One turn moves every row onto another: examples first, then more rows asked
rukim: [ 2.81  1.52  1.19 -0.22 -0.47  2.85  0.89  1.50 -0.30  1.29  0.70  0.55]
Morop: [ 3.22 -2.68  0.18  6.19 -0.11 -2.30 -2.54  0.12 -0.86 -1.65 -0.75 -1.22]
vukom: [ 2.86  0.70  2.12 -1.16  0.53  2.96 -2.18  1.27  1.65  0.12  0.02 -0.51]
sanan: [ 1.98  0.62  0.99 -1.37  0.14  2.51 -1.51  0.59 -0.16  1.26  1.19 -1.48]
Tivom: [ 1.88  0.81  0.85 -0.82  4.89 -2.43 -0.37  1.62  2.03 -6.04 -0.48 -1.71]
kav: [ 3.26 -0.87 -1.29 -1.24  3.55 -0.56 -1.22 -1.87  1.84 -6.23 -0.88 -0.92]
lamin: [ 3.75  1.22  1.76  3.48  0.97 -3.10  2.43 -1.17 -4.15 -2.02  1.83  1.05]
kuza: [ 2.58 -0.45  0.61  0.25  0.45  2.18 -1.94  1.47  1.46  1.76  0.93  0.13]
moz: [ 1.11  0.74  0.55 -0.73 -1.64  2.69 -0.43  0.81  0.68  0.38 -0.50 -0.33]
niva: [ 2.30  0.70 -1.58 -0.74  4.94 -1.58  0.66 -1.36  0.77 -5.32 -3.55 -1.93]
Ropar: [ 4.79 -2.06  2.51  1.53  2.45  1.71  4.04  0.46 -2.79 -0.87 -2.96 -2.75]
Kodot: [ 4.11 -2.78  0.42  6.07  2.12 -1.68 -2.36 -0.74 -1.63 -0.40 -2.11 -1.37]
Tif: [ 2.88  2.83  1.13  2.51  1.43 -4.73  2.84 -0.66 -2.01 -0.79  1.67  0.37]
lovik: [ 4.47  0.68  0.23  1.03  3.84 -1.28 -0.55  1.33  3.00 -6.23 -2.94 -1.44]
Fosi: [ 4.50 -0.53  3.32  1.66  3.37  0.74  3.47  1.30 -4.69 -1.52 -2.20 -1.92]
gise: [ 3.30  3.35  2.43  2.18 -0.09 -3.59  1.72 -1.14 -2.78 -2.82  1.56  0.55]
Riso: [ 3.36 -1.38  3.98  0.51  3.75  1.30  3.74  1.52 -2.40 -1.96 -3.17 -2.23]
zago: [ 4.39 -1.79 -1.16  0.46  2.14 -1.94 -0.76  0.43  4.15 -4.78 -2.16 -2.03]
bepe: [ 1.77 -2.99  0.85  5.86  0.84 -2.87 -1.34 -0.35  0.89 -0.27 -1.76 -1.49]
roz: [ 1.90 -1.33 -0.46  5.81  0.80 -2.17 -2.02 -0.45 -0.30  1.21 -0.78 -0.25]
vil: [ 2.75  1.99  0.42 -1.59  3.72 -3.50  0.32  0.52 -0.56 -5.98 -1.23 -3.20]
zar: [ 4.87 -0.08 -0.20 -0.08  4.74 -2.45  0.42 -0.90  1.32 -4.31 -3.96 -4.02]
vidot: [ 3.75 -2.51  3.74  2.33  3.46  1.79  1.39  0.82 -3.27  0.28 -1.64 -3.06]
Rol: [ 4.42 -1.89  4.45  1.08  3.43  0.83  2.75 -1.22 -2.81 -0.84 -2.03 -3.47]
Bil: [ 2.19 -0.30 -1.33 -2.50  1.22 -1.48 -0.50  0.55  1.69 -5.98  0.10 -1.45]
toko: [ 2.66 -2.14 -0.27  5.86  1.04 -2.68 -2.57 -1.38 -0.91 -2.21 -2.92 -0.57]
gafe: [ 2.20  2.01  0.88  1.46  1.63 -4.66  1.96 -2.21 -1.52 -2.20  1.88  1.87]
peb: [ 2.15  2.31  0.19  1.21  0.73 -3.07  2.51 -0.26 -2.53 -1.16  2.33  2.16]

Kodot goes to Fosi
rukim goes to roz
And these:
gafe goes to vukom
kav goes to lovik
moz goes to bepe
Bil goes to zago
Tif goes to sanan

